Each row is where one point has got to under a steady rotation. How many ticks took it there?
The counts run from 0 to 553.
[104 154 196  95 144 143  96 164 134 111 119  91 121 139 102 122 114 134
 158 137 137 143 179 181 132 142 191 121 109 100 141 127 137 130 138 141
 110 101 159 115 160 134 117 163] : 64
[175 126 162  81 118 131 136 114 150 115 124 120 103 148 121  77 101 141
 139 143 112 175 129 195 115 157 133  96 155 114 157 130 166 189 115 176
 123 143 112 147 112 156 135 161] : 154
[138 136 132 119  96  93 131 130 101 106 120 124 118  95 113 150  79 149
 104 183 177 171 112 133 151 118 126 145 159  98  76 155 156 135 177 158
 129 153 111  82 144 122 171 108] : 313
[104 155 172 131 130 167 166 115 164 144 167  94 140 104  98  90 128 140
 147 114  99 145 141 103 118 115 109 190  92 115 119 112  94 156 111 160
 145 120 145  93 161 149 177 146] : 307
[159 129 116 144 136 117  75 163 136 192 155 144  71 120 142 135 103 124
 157 140 112  82 122 163 158 127 154 146 126 142 132 171 125 121 150 109
  81 107 144 124 164 101 122 147] : 198
[100 152 156 171 130 139 111 138 141 110 165 136 111 178 119 112 101 140
 130 109  89 136 137 125 120 148  80 107  75 179 114 115 133 133  81 107
  90  88 125 133 157 116 156 157] : 118
[184 173 121 118 170 134 123 130  98 116 147 119  90 150  94 131 115 148
 124 139 121 111 117 153  59  75 150 177  94 139 140 187 156 130  98 147
 155 107 129 118 114 164 133 112] : 363
[128 121  69 187 129 105  98 179 110 139 129 118  83 141 134 165 103 135
 134 160 146 121 123 126 153 109 156 151 133 164 129 110 135  92 106 115
  91  85 142 105 152 113 101 123] : 283
[134 115 138 125 111 140 174 140 155 118 155 121 117 188 121 165 123 116
 160 148  78 150 187 170  86 112 101 147 118 136 181 115 151 148 101 131
 154 108 125 138 100 132 171 143] : 498
[111 139 114 126 134 127  86 169 102  78 135 138 104 154 162 170  88 145
 138 169 146 115 120 173 152 127 153 108  84 152 115 193 158 111 139 135
 155 130 128 118 102 130 113 146] : 104
[ 97 169 122 101 136 127 147 106 116 115 151 101 165 101 138 126 133 195
 118 109 162 152 136 132 156 153 193 164 119 116 114 119 142 154  95 174
 163 145 151  97  90 154 152 144] : 400
[150  97 103  68 108 108 161 158 121 110 146 138 129  88 158 134 131 115
 134 181 153 125 116 136 140 109 170 147 155  83 106 142 158 150 145 183
 152 175 106 114 119 128 130 100] : 489
[158 141 148 105 154  90 141 157 140  67 132 114 149 138  79  97 105 132
 139 139 103 144 107 151 125 116 166 120 107  96 144  80 169 156  96 178
 125 124 134 135 151 137 124 128] : 68
[ 93 118 122 156 139 114 130 123 110  89 196  99 159 165 104 158 146 123
 111 101 128 141 108 111  99 123  76 107  75 152  94 119 118 129  81  90
 112 123 140 112 135 107 203 132] : 431
[169 133 109 131 129  81  72 126 131 122 114 148 106 114 138 100  91 130
 125 149 133 149  30 121 135  72 104  97 137 110  91 137 132 126 140 114
  93 143 141 113 154 103 132 113] : 123
[158 117 183 101 142 112 125 154 151 118 178 100 132 180  73 133 129 146
 128 122 115 141 140 170 114 156 157 162 126 113 142 152 179 146 128 151
 106  85 143 111 123 129 162 152] : 240
[130 128 124 120 149 176 133 111  87 146 116  73 156 102 108 138 136 109
 109 149 171  90 171 177  93 107 140 127 101 113 164 143 127 150  86 104
 150 154 128 162 156 171 175 123] : 98
[109  65 134 122 138 153 126 144 140 106 127 146 112 124 163 110 129 156
 160 141 154 163 114 165 133  90  67  54 134 106 108 176  97 123 126 130
 119 155 133 148 134 136 152 172] : 343
[ 85  87 109 138 117 135 135 203 117 116 158 111 121 136 135 197 130 136
 136 146 141 123 174 170 151 101 120 173 104 116 122 169 116 105 151 120
 133 118 138 111 138 117 169 150] : 11
[109 121  94 103  78 159 137  76 124 177 144 156 155 117 157 152 127 111
 118 135 131 111 135 137 124 129 109 143 133 124 128 100 146 167 126  99
 174 180  93 155 102  89 182 103] : 6
[126 138 139 156 158 129 105 121 110 107 176 109 117 143 105 131 105 110
 114 158 144  81 119 143 112 138 212 122  71 175 140 143 201 135 109 126
 142 112 139 131  87 123 127 106] : 106
[141  91  91 142  89 131 145 101 132 184 125 167 128 155 173 153 126 117
 165 111 101 121 143 156 130 129  73  94 129 138 138  85 103 143  99 115
 114 139 116 170 137  86 147 147] : 424
[125 120 166 150 155 149 100 154 151 146 144 112  71 119 120  89  99 139
 164 137 147 121 126 153 156 132 116 109  93 142 126 166  95 114 129 123
  77  96 146 156 188 144 125 161] : 116
[168 111 160 126 139 116 139 112 137 104 150  86 103 165 108 132 128 101
 109 166 135 160 141 200  95 141 152  95 129 123 170 150 173 154 104 145
 106 124 135 134 108 143 174 148] : 501
[134 105  55 162 105 132 121 167 133 135 100 172 106 146 166 132 117 106
 158 166 112 110 129 140 120  93 113  99 147 158 157  67 146 119  99 108
 139 123 112 167 150 114  96 120] : 111
[147 168 104 137 155 128 116 132  90 127 134 112  97 144 146 107 124 115
  98 164 144 114 132 137  90 142 209 111 127 194 136 115 177 130  64 136
 104 142  98 108 120 132 105 104] : 367
[122 142 147 156 111 117 118 113 145 182 158 125 130  78 118 115 103 143
 158 129 148 133 113  97 179 139 140 148 129 100  95 112  83 116 162 129
  86 121 165  86 164  90 138 143] : 388
[ 85 141 104 136 163 177 150 128 123 189 172 115 132  83 167 112 149 130
 148 126 149  84 147 125 131 118 169 164 109 151 114 138  94 113  95 125
 146 150 148 123 127 131 126 128] : 441
[149 154 161  90 134 110 160  93 115  94 143 108 159 101  85 123 109 121
 109 142 137 126 108 134 107 107 177 156 103  85 118 118 156 171 116 167
 165 162 133 101 120 132 162  87] : 486
[177 155 183 124 163 100 128 144 133 121 152 113 125 162  74  90 124 152
 140 118 137 156 108 130 102 109 157 117 141 127 103 115 130 126  97 153
  83  96 154  89 139 154 118 148] : 553
[ 91 136 172 142 119 170 142 148 157 145 132 109 138  64 108 106 103 166
 154 116 139 140 146 112 173 107 110 170 104  96 106 114  78 118 148 149
 118 111 148 114 176 135 166 145] : 306
[157 119 140 104 164 125 129 120 110 125 141 139 128 109 136  85 118 155
 135 106 158 107  88 138  98 101  97  92  93  96  97 186 110 142 102 124
 140 164 139 157 139 165 147 122] : 519
[137 105 109 135 116  82 122 146 133  66 156 141 101 168 146 155  97 143
 160 174 118 164 116 158 149 128 141  65 109 136 140 121 172 115 134 158
 129 104 156 113  82  95 117 160] : 417
[112 160 131  88 126 124 136 117 137  96 126 103 118 104 133 107 106 139
 115 151 119 196 115 157 113  75 120 159 132  83 117 155 122 160 151 159
 160 164 148  79 143 139 175 132] : 310
[133 108 135 117 124  94 142 145 108  66 126 133 149 134 116 158 113 119
 140 114 130 135 110 134 127  72  68  84  73  63  99 121 109 119 123 128
 137 151 146 142 149 121 154 138] : 257
[112 123 135 186 123 141 128 132 110  80 150 119  99 148 112 156 108 124
 106 192 160 132 137 141  85 106 112 115  97 172 134 147 158 108 119 126
 149  91 112 130  99 136 164 112] : 189
[172 103 125 169 128  72 123 126  84  96 125 113 108 142 119 168  76 143
 117 176 170 159 127 174 174 176 123  82 116 134 130 148 156 139 108 136
 103 120 115 164 143 125 148 148] : 503
[123 125 105 199 123 110 112 137 101 110 146 142 122 157 110 181  91 119
 132 160 137  75 116 122 142 133 167 106  85 178 141 109 188 113 109 116
 145  98 130 136 109 105 113  94] : 107
[148  82 144  92 148 106 143 154 114  83 156 116 149 125 123 113 146 114
 120 120 129 138  96 138 107  64  97  88  86  80  93 139 140 155  97 144
 146 176 146 127 138 138 146 132] : 258
